Each path is a new rotation, seen through one point. The rows after it are directions, each followed by how far the rotation turns it, in deg/step (0 if it stays put).
Each turn is a multiple of 5 degrees from 10 to 175, or 0.
Each row of a path follows its step; steps can be skipped.
path 1
step 1: [ 18 -27  12  -6  11  -7  -2  28   5  16 -17  18   5  12 -11  -7  27 -19
   5  15 -18  12 -14   7   0  14   7   4  16  14 -14  16 -26   0   4   4
  -4  14   7 -14  -4   2  -6  -6  21  17 -12 -18 -22  -2]
step 3: [-12  20 -19  -3  12 -31  -4  32  16   7  -3  -5  13 -12   1   3   4  -4
  15  15  -5  -8 -10   9  13 -24  16 -12  10  20  12   4   6   3 -15  -9
  11  -8  12 -19 -19 -11 -23  23  -1   8 -17  -3 -22   9]
step 4: [-18  15  21  12  -1  -4   7   0 -16  12 -10  -7  14   5  -4   4 -12  -1
 -13  10 -18  15   1   9  17   3  -4   4  -1  45  17   1 -17 -10   7 -15
  -9   8  -1 -14 -27   2 -11  35   4  10 -21  -4 -19   8]
step 7: [  3   6   4   8   7 -14   0 -20   0   7  -3 -18   6  -1  -4 -13   8   8
  -1 -17 -10  16 -13  17   2 -18  -2  20  13  10 -29   5  -6   6   9  -3
 -32 -29  11   3   4  -8 -25   8  20  14 -21 -17 -15 -26]
step 8: [  2 -29  23   4   5   1  -5   1   5  16 -12   6   2 -10 -31 -23  13  -5
  11   4  13  -8  -1  20   6 -16  -7 -11   9  25  -8 -25   1   2 -17  -7
 -24 -20  17  17  -9   0   1  17  22   6   0  11 -14 -16]
step 9: [-14 -12  10   6  12   6 -13  22   8  -9  -2  -9   1  -3 -26  19  14 -10
  29 -13 -28  -4   0  -4 -15 -11 -11 -19  14   5  -6 -30   9  -6  -2  -9
 -22  13  -5  -7  -1  10 -33  13  16  -1 -14   9  -7 -14]
step 13: [ -1  13 -17   0   7 -32 -12   1 -24  16   0  11  -6   2 -19  10 -12 -12
   8   4  -7 -18 -14  18   5   7  23  17 -19  13   5 -17   8  -2  11 -14
   4 -12  12 -23  -1   2 -18  13  38   5 -17   4  -5   2]
step 16: [ -9 -15  -2 -15   8   3  22  -1 -34  -2   2 -17   5 -18 -20  -9   3 -23
 -17 -16 -15 -18   4  -7   1 -16   2  -2 -14  11 -12   2   0  -6 -21   6
  -8   6 -20  -1  13 -12 -23   3  32  16 -22 -15  -7 -11]
Speeds:
[-10   5  -2   5   5   6  -1   3   2   0   2  -1   3   3  -7   2  -2   0
  -2   4  -5   1  -7   3   1  -5   1  -5  -2   4   5 -10   2   2   1   0
  -3  -2   5  -4  -3   2   5   6  -4  -1   5   1   8   1] | 70
[  5   1   5  -1   1   6   1  -1   3   2   0  -4   4   7   2  -5   2   3
  10   7  -2   6  -1   7   3  -1  -3  -2   1   2   3   2  -2   5   2   3
   3  -1   3   0  -4   2 -14   2   0   3   1   2  -6   2] | 10
[-3  7  0  2 -6  3  7 -5  7  4  4  5 -3 -3 -3  4  0 -1 -6  3  1 -2 -5  0
 -3 -2  0  6 -9  7  2  4 -1 -1 -4  2  6 -1 -5 -4 -2 -7 -4 -1 -2  3 -4  2
 -4  1] | 35
[  2   0   8  -4   3   1   6  -5  -4  -1   0   8  -5   1   1  -2  -4   4
  -6  11  -3   5  -3   0   4   0   5   1   1  -2  -3   1  -4  -6   7  -1
  -2  -1   3  -1   0  -4   1   5   5  -1   0 -10   2  -4] | 115
[-4 -2 -3 -6 -3  2  7 -1  2  3  1  6  3 -5  5 -7  3  0  7 -2  6 -4  1  7
 -4 -5  9  4  3  0  4  3 -2 -1 -1 -4  2 -2  5 -4 -3  5  3  0  4 -5 -1  3
  8 -2] | 145
